Each named turn below is shown by a few rows before and after it. Which turns, in which order, take the first row of each later pair to the second? The first pair is answered.
J_147:
[  9  -5 -10 -17  10  15  -8  -4   4  23  -6  -8  -2   9   8 -24  -6 -10
   6  -9  -1  -7  -4  10   7  11  -5   2  -1   7   5  -8   2 -13   0]  ->  [ 13   5  -8 -11   4  10  -7 -11  -5  10  -8  -1  -1   3  -5 -23 -12   0
   1  -5   0  -8  -7  13   0  14   1   9   2   9   2  -8  18 -22  -1]
[  1  -7   5   4  -3  -1   3  -7   2  -1  11   0  -5  11   6   6  -1   1
  -6  11   3   7   1 -10   2   0   8   0  -2   0   2  -3   1   5  -1]  ->  [  1  -8   4   3  -3   0   3  -9   2  -2  12  -2  -6  11   6   3   0   1
  -4  10   3   7   1 -10   1   0   9  -1  -2   2   2  -5   1   4   0]
[  6  -8  -8   8  13  -4  -9   4   6  -6 -10  -3   7   8   8 -12   9   3
   2   0 -13  -7  10  15  -2  -1 -15  -1 -10  -9  -3  -6   6  -1   5]  ->  [  8   0  -6  11   9  -6  -7   1   2 -11 -10   1   9   6   2  -9   5   9
   0   3 -11  -6   8  16  -5   0 -13   4  -9 -10  -5  -6  14  -6   4]
[  2   3  20  14  -8 -19   0   3 -11   4  -2  10   2   5   0  19 -27  31
   2   6  16  12 -22   1  11  -2 -20   6   5  -5 -11 -22  -6 -16   7]  ->  [ -2  -6  18   9  -4 -14   2  12  -2  19  -3   6   2   9  14  20 -22  21
   8   5  16  13 -19  -5  14  -3 -24   1   5  -9  -6 -20 -24  -5   9]
J_372:
[-26  21  -1 -31  40  15  16   2  28  46 -16  -9  -3  -2  43 -21  23  -3
  24 -14  18 -29   1 -32  11  -1 -16 -24  12  -2  24   9 -19  17 -26]  ->  [-28  42  12 -21  27   4  29   0  17  31 -20   7   4 -23  35   3  12  13
  14   2  25 -24   5 -47  -6   1 -11 -15  18 -14  33  23 -16  25 -31]
[-27 -15  -1  32   0   7  -2 -16   4 -10  36 -10   5  21  18  16  12 -15
  -2 -16   6   5  20  -7  17  25   7 -11  -9  10  -3 -24   4  40  19]  ->  [-26 -15  -1  31   4  12  -2  -6   8   8  30 -12   6  25  25  16  14 -22
   6 -14   5   8  19  -6  16  27  -2  -7 -11   6   0 -21  -6  41  20]
[-17  -5   4  19 -11 -12  -1   4  -7   2  -9 -18 -14  12   3   7 -15  -4
   8   5  17  -1   1  -5  -2 -11  19  -4   6   8  -2  10  -1   4   7]  ->  [-18  -7   1  18 -10 -12  -3   4  -8   0  -7 -19 -14  12   2   5 -14  -5
   8   5  16  -3   1  -5   0 -11  20  -5   7  11  -2   8   0   3   7]
J_900:
[  2   4  -6   8 -30 -33   6 -42 -30 -37  -5  13  30 -15   3   2  17   8
  11 -19  33  11  -8  11 -13 -19  -5  11  -7  -2   0 -22  42  12  -2]  ->  [  8   7  -6   4 -23 -17  14  -9 -20  25 -32  15  36  -3  32  10  17 -11
  39  -7  31  25  -9   7 -21 -10 -32  30  -7 -20  12  -7   1  15   3]
[  7 -11   3   4  20   4  -6  -1   7  11 -18   8 -18  27   9   5  -2  -4
  22   9  -3   5 -13   6  15   6   5   2  14   1   4 -11 -22   8  -3]  ->  [  4 -11   3   8  15  -5 -10 -20   1 -24  -5   7 -21  20  -7   3  -3   6
   4   3  -2  -1 -14   6  19   1  20  -8  14  10  -2 -18   1   6  -6]
[-32 -14  -4  15  -9  24 -35  -9   7   6 -30 -18  22  12   9 -24   0  -6
  -8 -42  22  21  -8   1  -1   9  10 -13 -17 -14  -2   6 -30   8 -16]  ->  [-35  -3   2  23 -19  13 -32 -24  -3 -25 -23 -11  24  -1  -9 -14  -5  11
 -23 -39  26  20  -8  -3  -6   8  23 -15 -14 -12  -4   7 -10   8 -20]
[-22 -28 -12 -19  20   3 -18   2  24  13   4 -25  -5  12  16 -19  12 -11
   5 -26  -2   8   6   2  28   0  -6 -16 -12   4  -1 -14  -7   6   2]  ->  [-24   6   6   0  -2 -21  -5 -20   0 -41  10  -1   2 -23 -15  13  -5  26
 -24  -9   9  11   8 -14   8   0  16  -8  -1  -4   4  -2  26   8  -8]
Then:
(two turns a pair)
[ 15  12  -4  -4  15  19 -23  15  12  37 -32 -14 -17  43  11 -49  11 -18
  20   1 -12   3 -14  37  -4  -6 -30  17  -4  13 -23 -19 -13 -27   3]  ->  [ 10  63  26  22 -17  -7   5   8 -16  -3 -38  23   1  -7 -11  14 -14  21
  -3  38   3  15  -6   3 -40  -1 -15  38  11 -15  -3  15  -1  -7  -8] | J_372 J_372
[-19  -2  -7 -14  -6  -4  22   0  -4  26  17  11  14   2  34  32  -3  -7
   0 -19   2 -11   1 -12  -7  -8   7   3 -10   1  17   0 -44  21  -6]  ->  [-17  -5 -13 -11  -8 -14   8 -31 -14 -19  35   8   5   1   6  10  -1   6
 -18 -34  -1 -23  -6   5   3 -14  27  -8 -10  24  -2 -20   1   0  -7] | J_900 J_147
[  3   8 -11   3   4  12  -5   7   9  18 -14  -8  -7  16   2 -17 -14  -9
   9  -2  -4   7  -2  12  -1   8  -8  27 -10   8   3   1   4 -22   8]  ->  [ -2   7  -7   3   4  12   0  14  12  26 -16  -7  -4  12  10  -6 -13 -12
  11   2  -3  11   1   2  -1   8 -12  24 -10   1  10   7 -11  -9   8] | J_372 J_147
[-53  31  28   2 -22 -26   6 -41   3 -19   4 -10  20  18 -18  10   7  32
 -21  -4 -11 -25  -1  -9  -9 -20   4 -34   9  23  41  32  -8  40  -6]  ->  [-53   1  12 -12  -3  -9  -7 -31  21   8   5 -30  12  44   0 -19  21   7
  -5 -22 -19 -30  -3   5  11 -23  -7 -46   1  35  33  16 -25  36   0] | J_900 J_900
[  1   9  12  10  -8  14   6   8 -10 -39  -7   4  -8  -2 -24  11   3  -5
   0  16  -2  12 -29  25 -27  21  -7   9  28 -17 -57  -5   1   9  35]  ->  [  2  -6   3   2   0  20  -3   9  -2 -29  -6  -7 -13  12 -18  -6  10 -16
   7   6  -7   8 -32  34 -16  20 -10   2  23  -8 -63 -14  -2   4  38] | J_372 J_372
[-19  -9  15   9 -33 -12  -1  -1   0 -41   9  17 -11 -15 -22  18   2  42
  -8   7   8   7   3 -13 -20 -13  13  27  28 -14   4   0  35  -8  10]  ->  [-16 -49 -11 -13  -6  12 -23   9  22  -1  10 -13 -24  26   0 -32  23   5
  17 -21  -5  -1  -2  15   8 -16  -2  13  17   7 -11 -25  17 -22  20] | J_372 J_372
[-26   7   8   4   3  -5   7   9  -2  -3   1  14  -4 -18  10   3   4  17
  -3  27   5  -1  -9 -18   5  -6  10 -18  -5 -17  12   9 -11  28   0]  ->  [-23   5   6   1   7  -1   7  17   2  11  -5  12  -4 -12  17   2   5  12
   4  27   3   0  -8 -17   4  -4   3 -16  -6 -19  13   9 -19  27   1] | J_372 J_900
[  5 -17  -7   2   6   0 -10  -3  10  11  10 -11   1   8  15  -3   7 -10
   4 -12  -5   3   6  -1  10  -2  -1 -14  -3   0   0  -7 -10  12   4]  ->  [ 12  15   5  14  -9  -8   0  -9  -9  -4  -1   9   9  -9  -3  15  -9  13
  -2   6   0  11   1  -5 -11   5   3   9   5 -10   2   5   9   1  -1] | J_147 J_900
[ -1  22  14 -13  -7  -2  11   0 -10   5 -25   7  -3  14   9  -7 -18   3
   5  -6   6  17 -10  11   1   9 -18  19   7  -7 -14  11  15 -27   6]  ->  [ -1  12  10 -16   0   2   6   0  -5  11 -23   0  -7  23  13 -16 -13  -5
   8 -14   3  14 -10  16   8   8 -20  13   5  -2 -17   5  12 -27   7] | J_372 J_900
[ -3   0 -23   9 -10 -17  -1  40  17 -35  22   7 -22   4  18  30   0  -7
 -11   5 -11  14 -25  16   0   4  -6   1  13   3 -36  -3  34 -31   7]  ->  [  0   5 -21  11 -12 -17   4  43  14 -30  16  12 -19   1  20  36  -2  -5
  -9  10  -9  17 -25  15  -5   6  -9   7  15  -2 -34   1  32 -32   7] | J_372 J_900
[ -8 -42  14   8   5  12  17  20   3  21  16 -23   2  18  13  16  -5  10
   2  -3  -3   0  10 -11   6   0  -1 -16 -25   0  29  -3 -12  23 -27]  ->  [-11 -30  21  14  -4   1  22  11  -6  -3  20 -15   5   5   1  28 -11  23
 -11   2   0  -1  12 -18   0  -2   8 -17 -21  -3  31   1   0  27 -30] | J_372 J_372
[ -8   5 -13  -6  27  22  11  -2  33  16  15 -29  21  -9  47  -8 -26   7
  -1  -2 -11   0  15 -12  29  16  -2  -2  -8  -4  36 -30 -37  21   5]  ->  [ -2  39  -2  12   6   3  15 -25   8 -33  16  -6  26 -33  12   8 -44  42
 -22  10  -3   0   8 -14  10  20  18  14   2  -4  32 -24   6   7  -2] | J_147 J_900
[ -5   3  12   0  -9 -10   5   1  -2 -20  10  13   0 -19  -2  45   3  10
  -9   3   3  -2   2 -26 -11   0  10  -8   7 -10   0   4   1  31 -10]  ->  [ -4   0   8   0  -8 -12  -1  -8  -3 -33  17   9  -3 -18  -9  35   4  12
 -14  -3   1  -6   0 -20  -6  -2  16 -13   7  -2  -6  -3  14  27  -9] | J_372 J_147
[ -2   9  -7  -1  -9   6  -5  -8  -3   3  -2  -2   8   5  -7 -18 -12  10
   1  -1  -3  -3  -1  11   4   3  10   2   7  11  -2   2   7 -25  -8]  ->  [ -2  14  -3   1 -10   6  -1  -6  -6   6  -4   2  10   1  -8 -13 -16  12
   2   4  -2   0  -1   9   0   3   8   6   9   6   0   6   5 -24  -7] | J_900 J_372
[  1   7  -3  -3  -4  -7  -5  -6  -5  24  -2  -4   4  13   7  12  11   4
  10  11   2 -16 -10 -16  -9  -4  -8   6   2 -10   6   7   5   4   2]  ->  [  2   4  -8  -3  -4 -11 -11 -17  -8   6   6  -5   0  14  -4   2  12   8
   3   3   0 -22 -13  -8  -4  -6   1   1   2   0  -3  -2  22  -5   1] | J_900 J_147
[-18  14   6   7  -7  -7  19  12   6  -8  -2  17  -2 -20  12  30  -3  -3
 -14  17  11   8  14 -17 -15  -8  -7   5   5 -13  22  13 -12  31  -1]  ->  [-12 -18 -18  -6  12   3 -10  -7  15 -17  15  -7 -21  10   2 -27  14 -18
 -12 -17  -2  -9   3  20  14 -15   0 -13  -4  23  -5 -24  15   2   5] | J_900 J_147
[-12 -11   3   0  -3  -9  -5  -6   5   4  12  -5   0  12   3   0  -3   2
   1 -12  -1  -2  10  10  10  -6  -3  -9   7   6   7  -7  -4 -15  -5]  ->  [-13  -1  11   5  -8 -12   2  -2   2   4   8   3   5   2   3  15  -8   7
  -1  -3   2   3  12   0   1  -3  -3  -3   9  -2  14   2  -9  -7  -7] | J_900 J_147
[ -9 -23 -12 -13  16  13 -17 -25 -24 -14  -4 -42 -14 -13 -53  14   2   7
  -9 -45 -10 -20  -7  19  19  -4  16 -11 -28   7  -7  -1  38  -4  12]  ->  [  8  -7 -12  -9  14  19 -15 -19 -31   4 -21 -33 -12  -8 -55  10  -7  11
   3 -38 -12 -13 -16  30   8   5   7  13 -25   4 -10   2  43 -24  13] | J_372 J_147
[ -6   3  -6  -5  -7  -4  -5  -8   3 -17   6  -9  -5   2  -5  -5   7   7
 -13  -7   0  -4   4  11   9  -9   4 -14  -3   0  -5  -3  10   0  -3]  ->  [  1  10  -7  -3  -6  -1  -7  -8  -1 -11   0  -5  -4   4  -8  -8   4  10
  -8  -5  -1  -4  -1  17   5  -4   1  -3  -2   0  -8  -3  16 -13  -1] | J_372 J_147
[ -2   8  -1 -14   6   4   3  -5  11  28 -17 -18 -10  13   5 -31   9  -9
   6  -2 -15  -3 -15  21   2   7 -10  15   5  -6 -15 -27   0 -21   3]  ->  [ -3  10   2 -15   5   5   8   3  12  38 -22 -15  -7   9  13 -22   9 -11
  10   5 -13   2 -11  14  -1   8 -15  17   6 -14  -9 -20 -12 -13   3] | J_372 J_147
[ 14 -12  -5  28 -11 -12 -25 -18 -26 -22  14   4   4  10 -15   4   3  17
 -21   0   2 -15 -14 -27  15  -4  34 -17  -9   8  -6  -9  41  22 -16]  ->  [  7 -10   5  26 -11  -6  -8  12 -17  16   0   8  11   6  14  32   1   5
  -8  18   6  -4  -4 -52   6  -3  16 -11  -7 -18  16  11  -5  50 -16] | J_147 J_147
[ 11   7   1 -15  -5  -3   0  19  14  10 -17  11 -16  17  10   5 -17  11
   6  14  -9  15  -7   1  10   5 -23  21   3  15  -7   9   3 -10   6]  ->  [ 10  -5  -4 -19  -2   0  -4  15  20   7  -9   3 -21  23  12  -7 -10   5
   7   5 -12  11  -6   6  19   1 -21  12   1  21 -11   2   4 -10   7] | J_372 J_900
[  6  -5  -4  -4   1   6   2  10  24  44 -19   3  10  -6  20   6  12 -15
  25  13  -3  -1  -4  -9 -11   7 -25  15  -3  -3   0  21 -17 -15  -1]  ->  [ 13  -9 -16  -3   2   1 -16 -17  18   7  -4  -3   0   1  -6 -26  14  -7
  13  -6  -7 -13 -13  14   1   3  -8   8  -5  22 -21  -2  26 -43  -1] | J_147 J_147
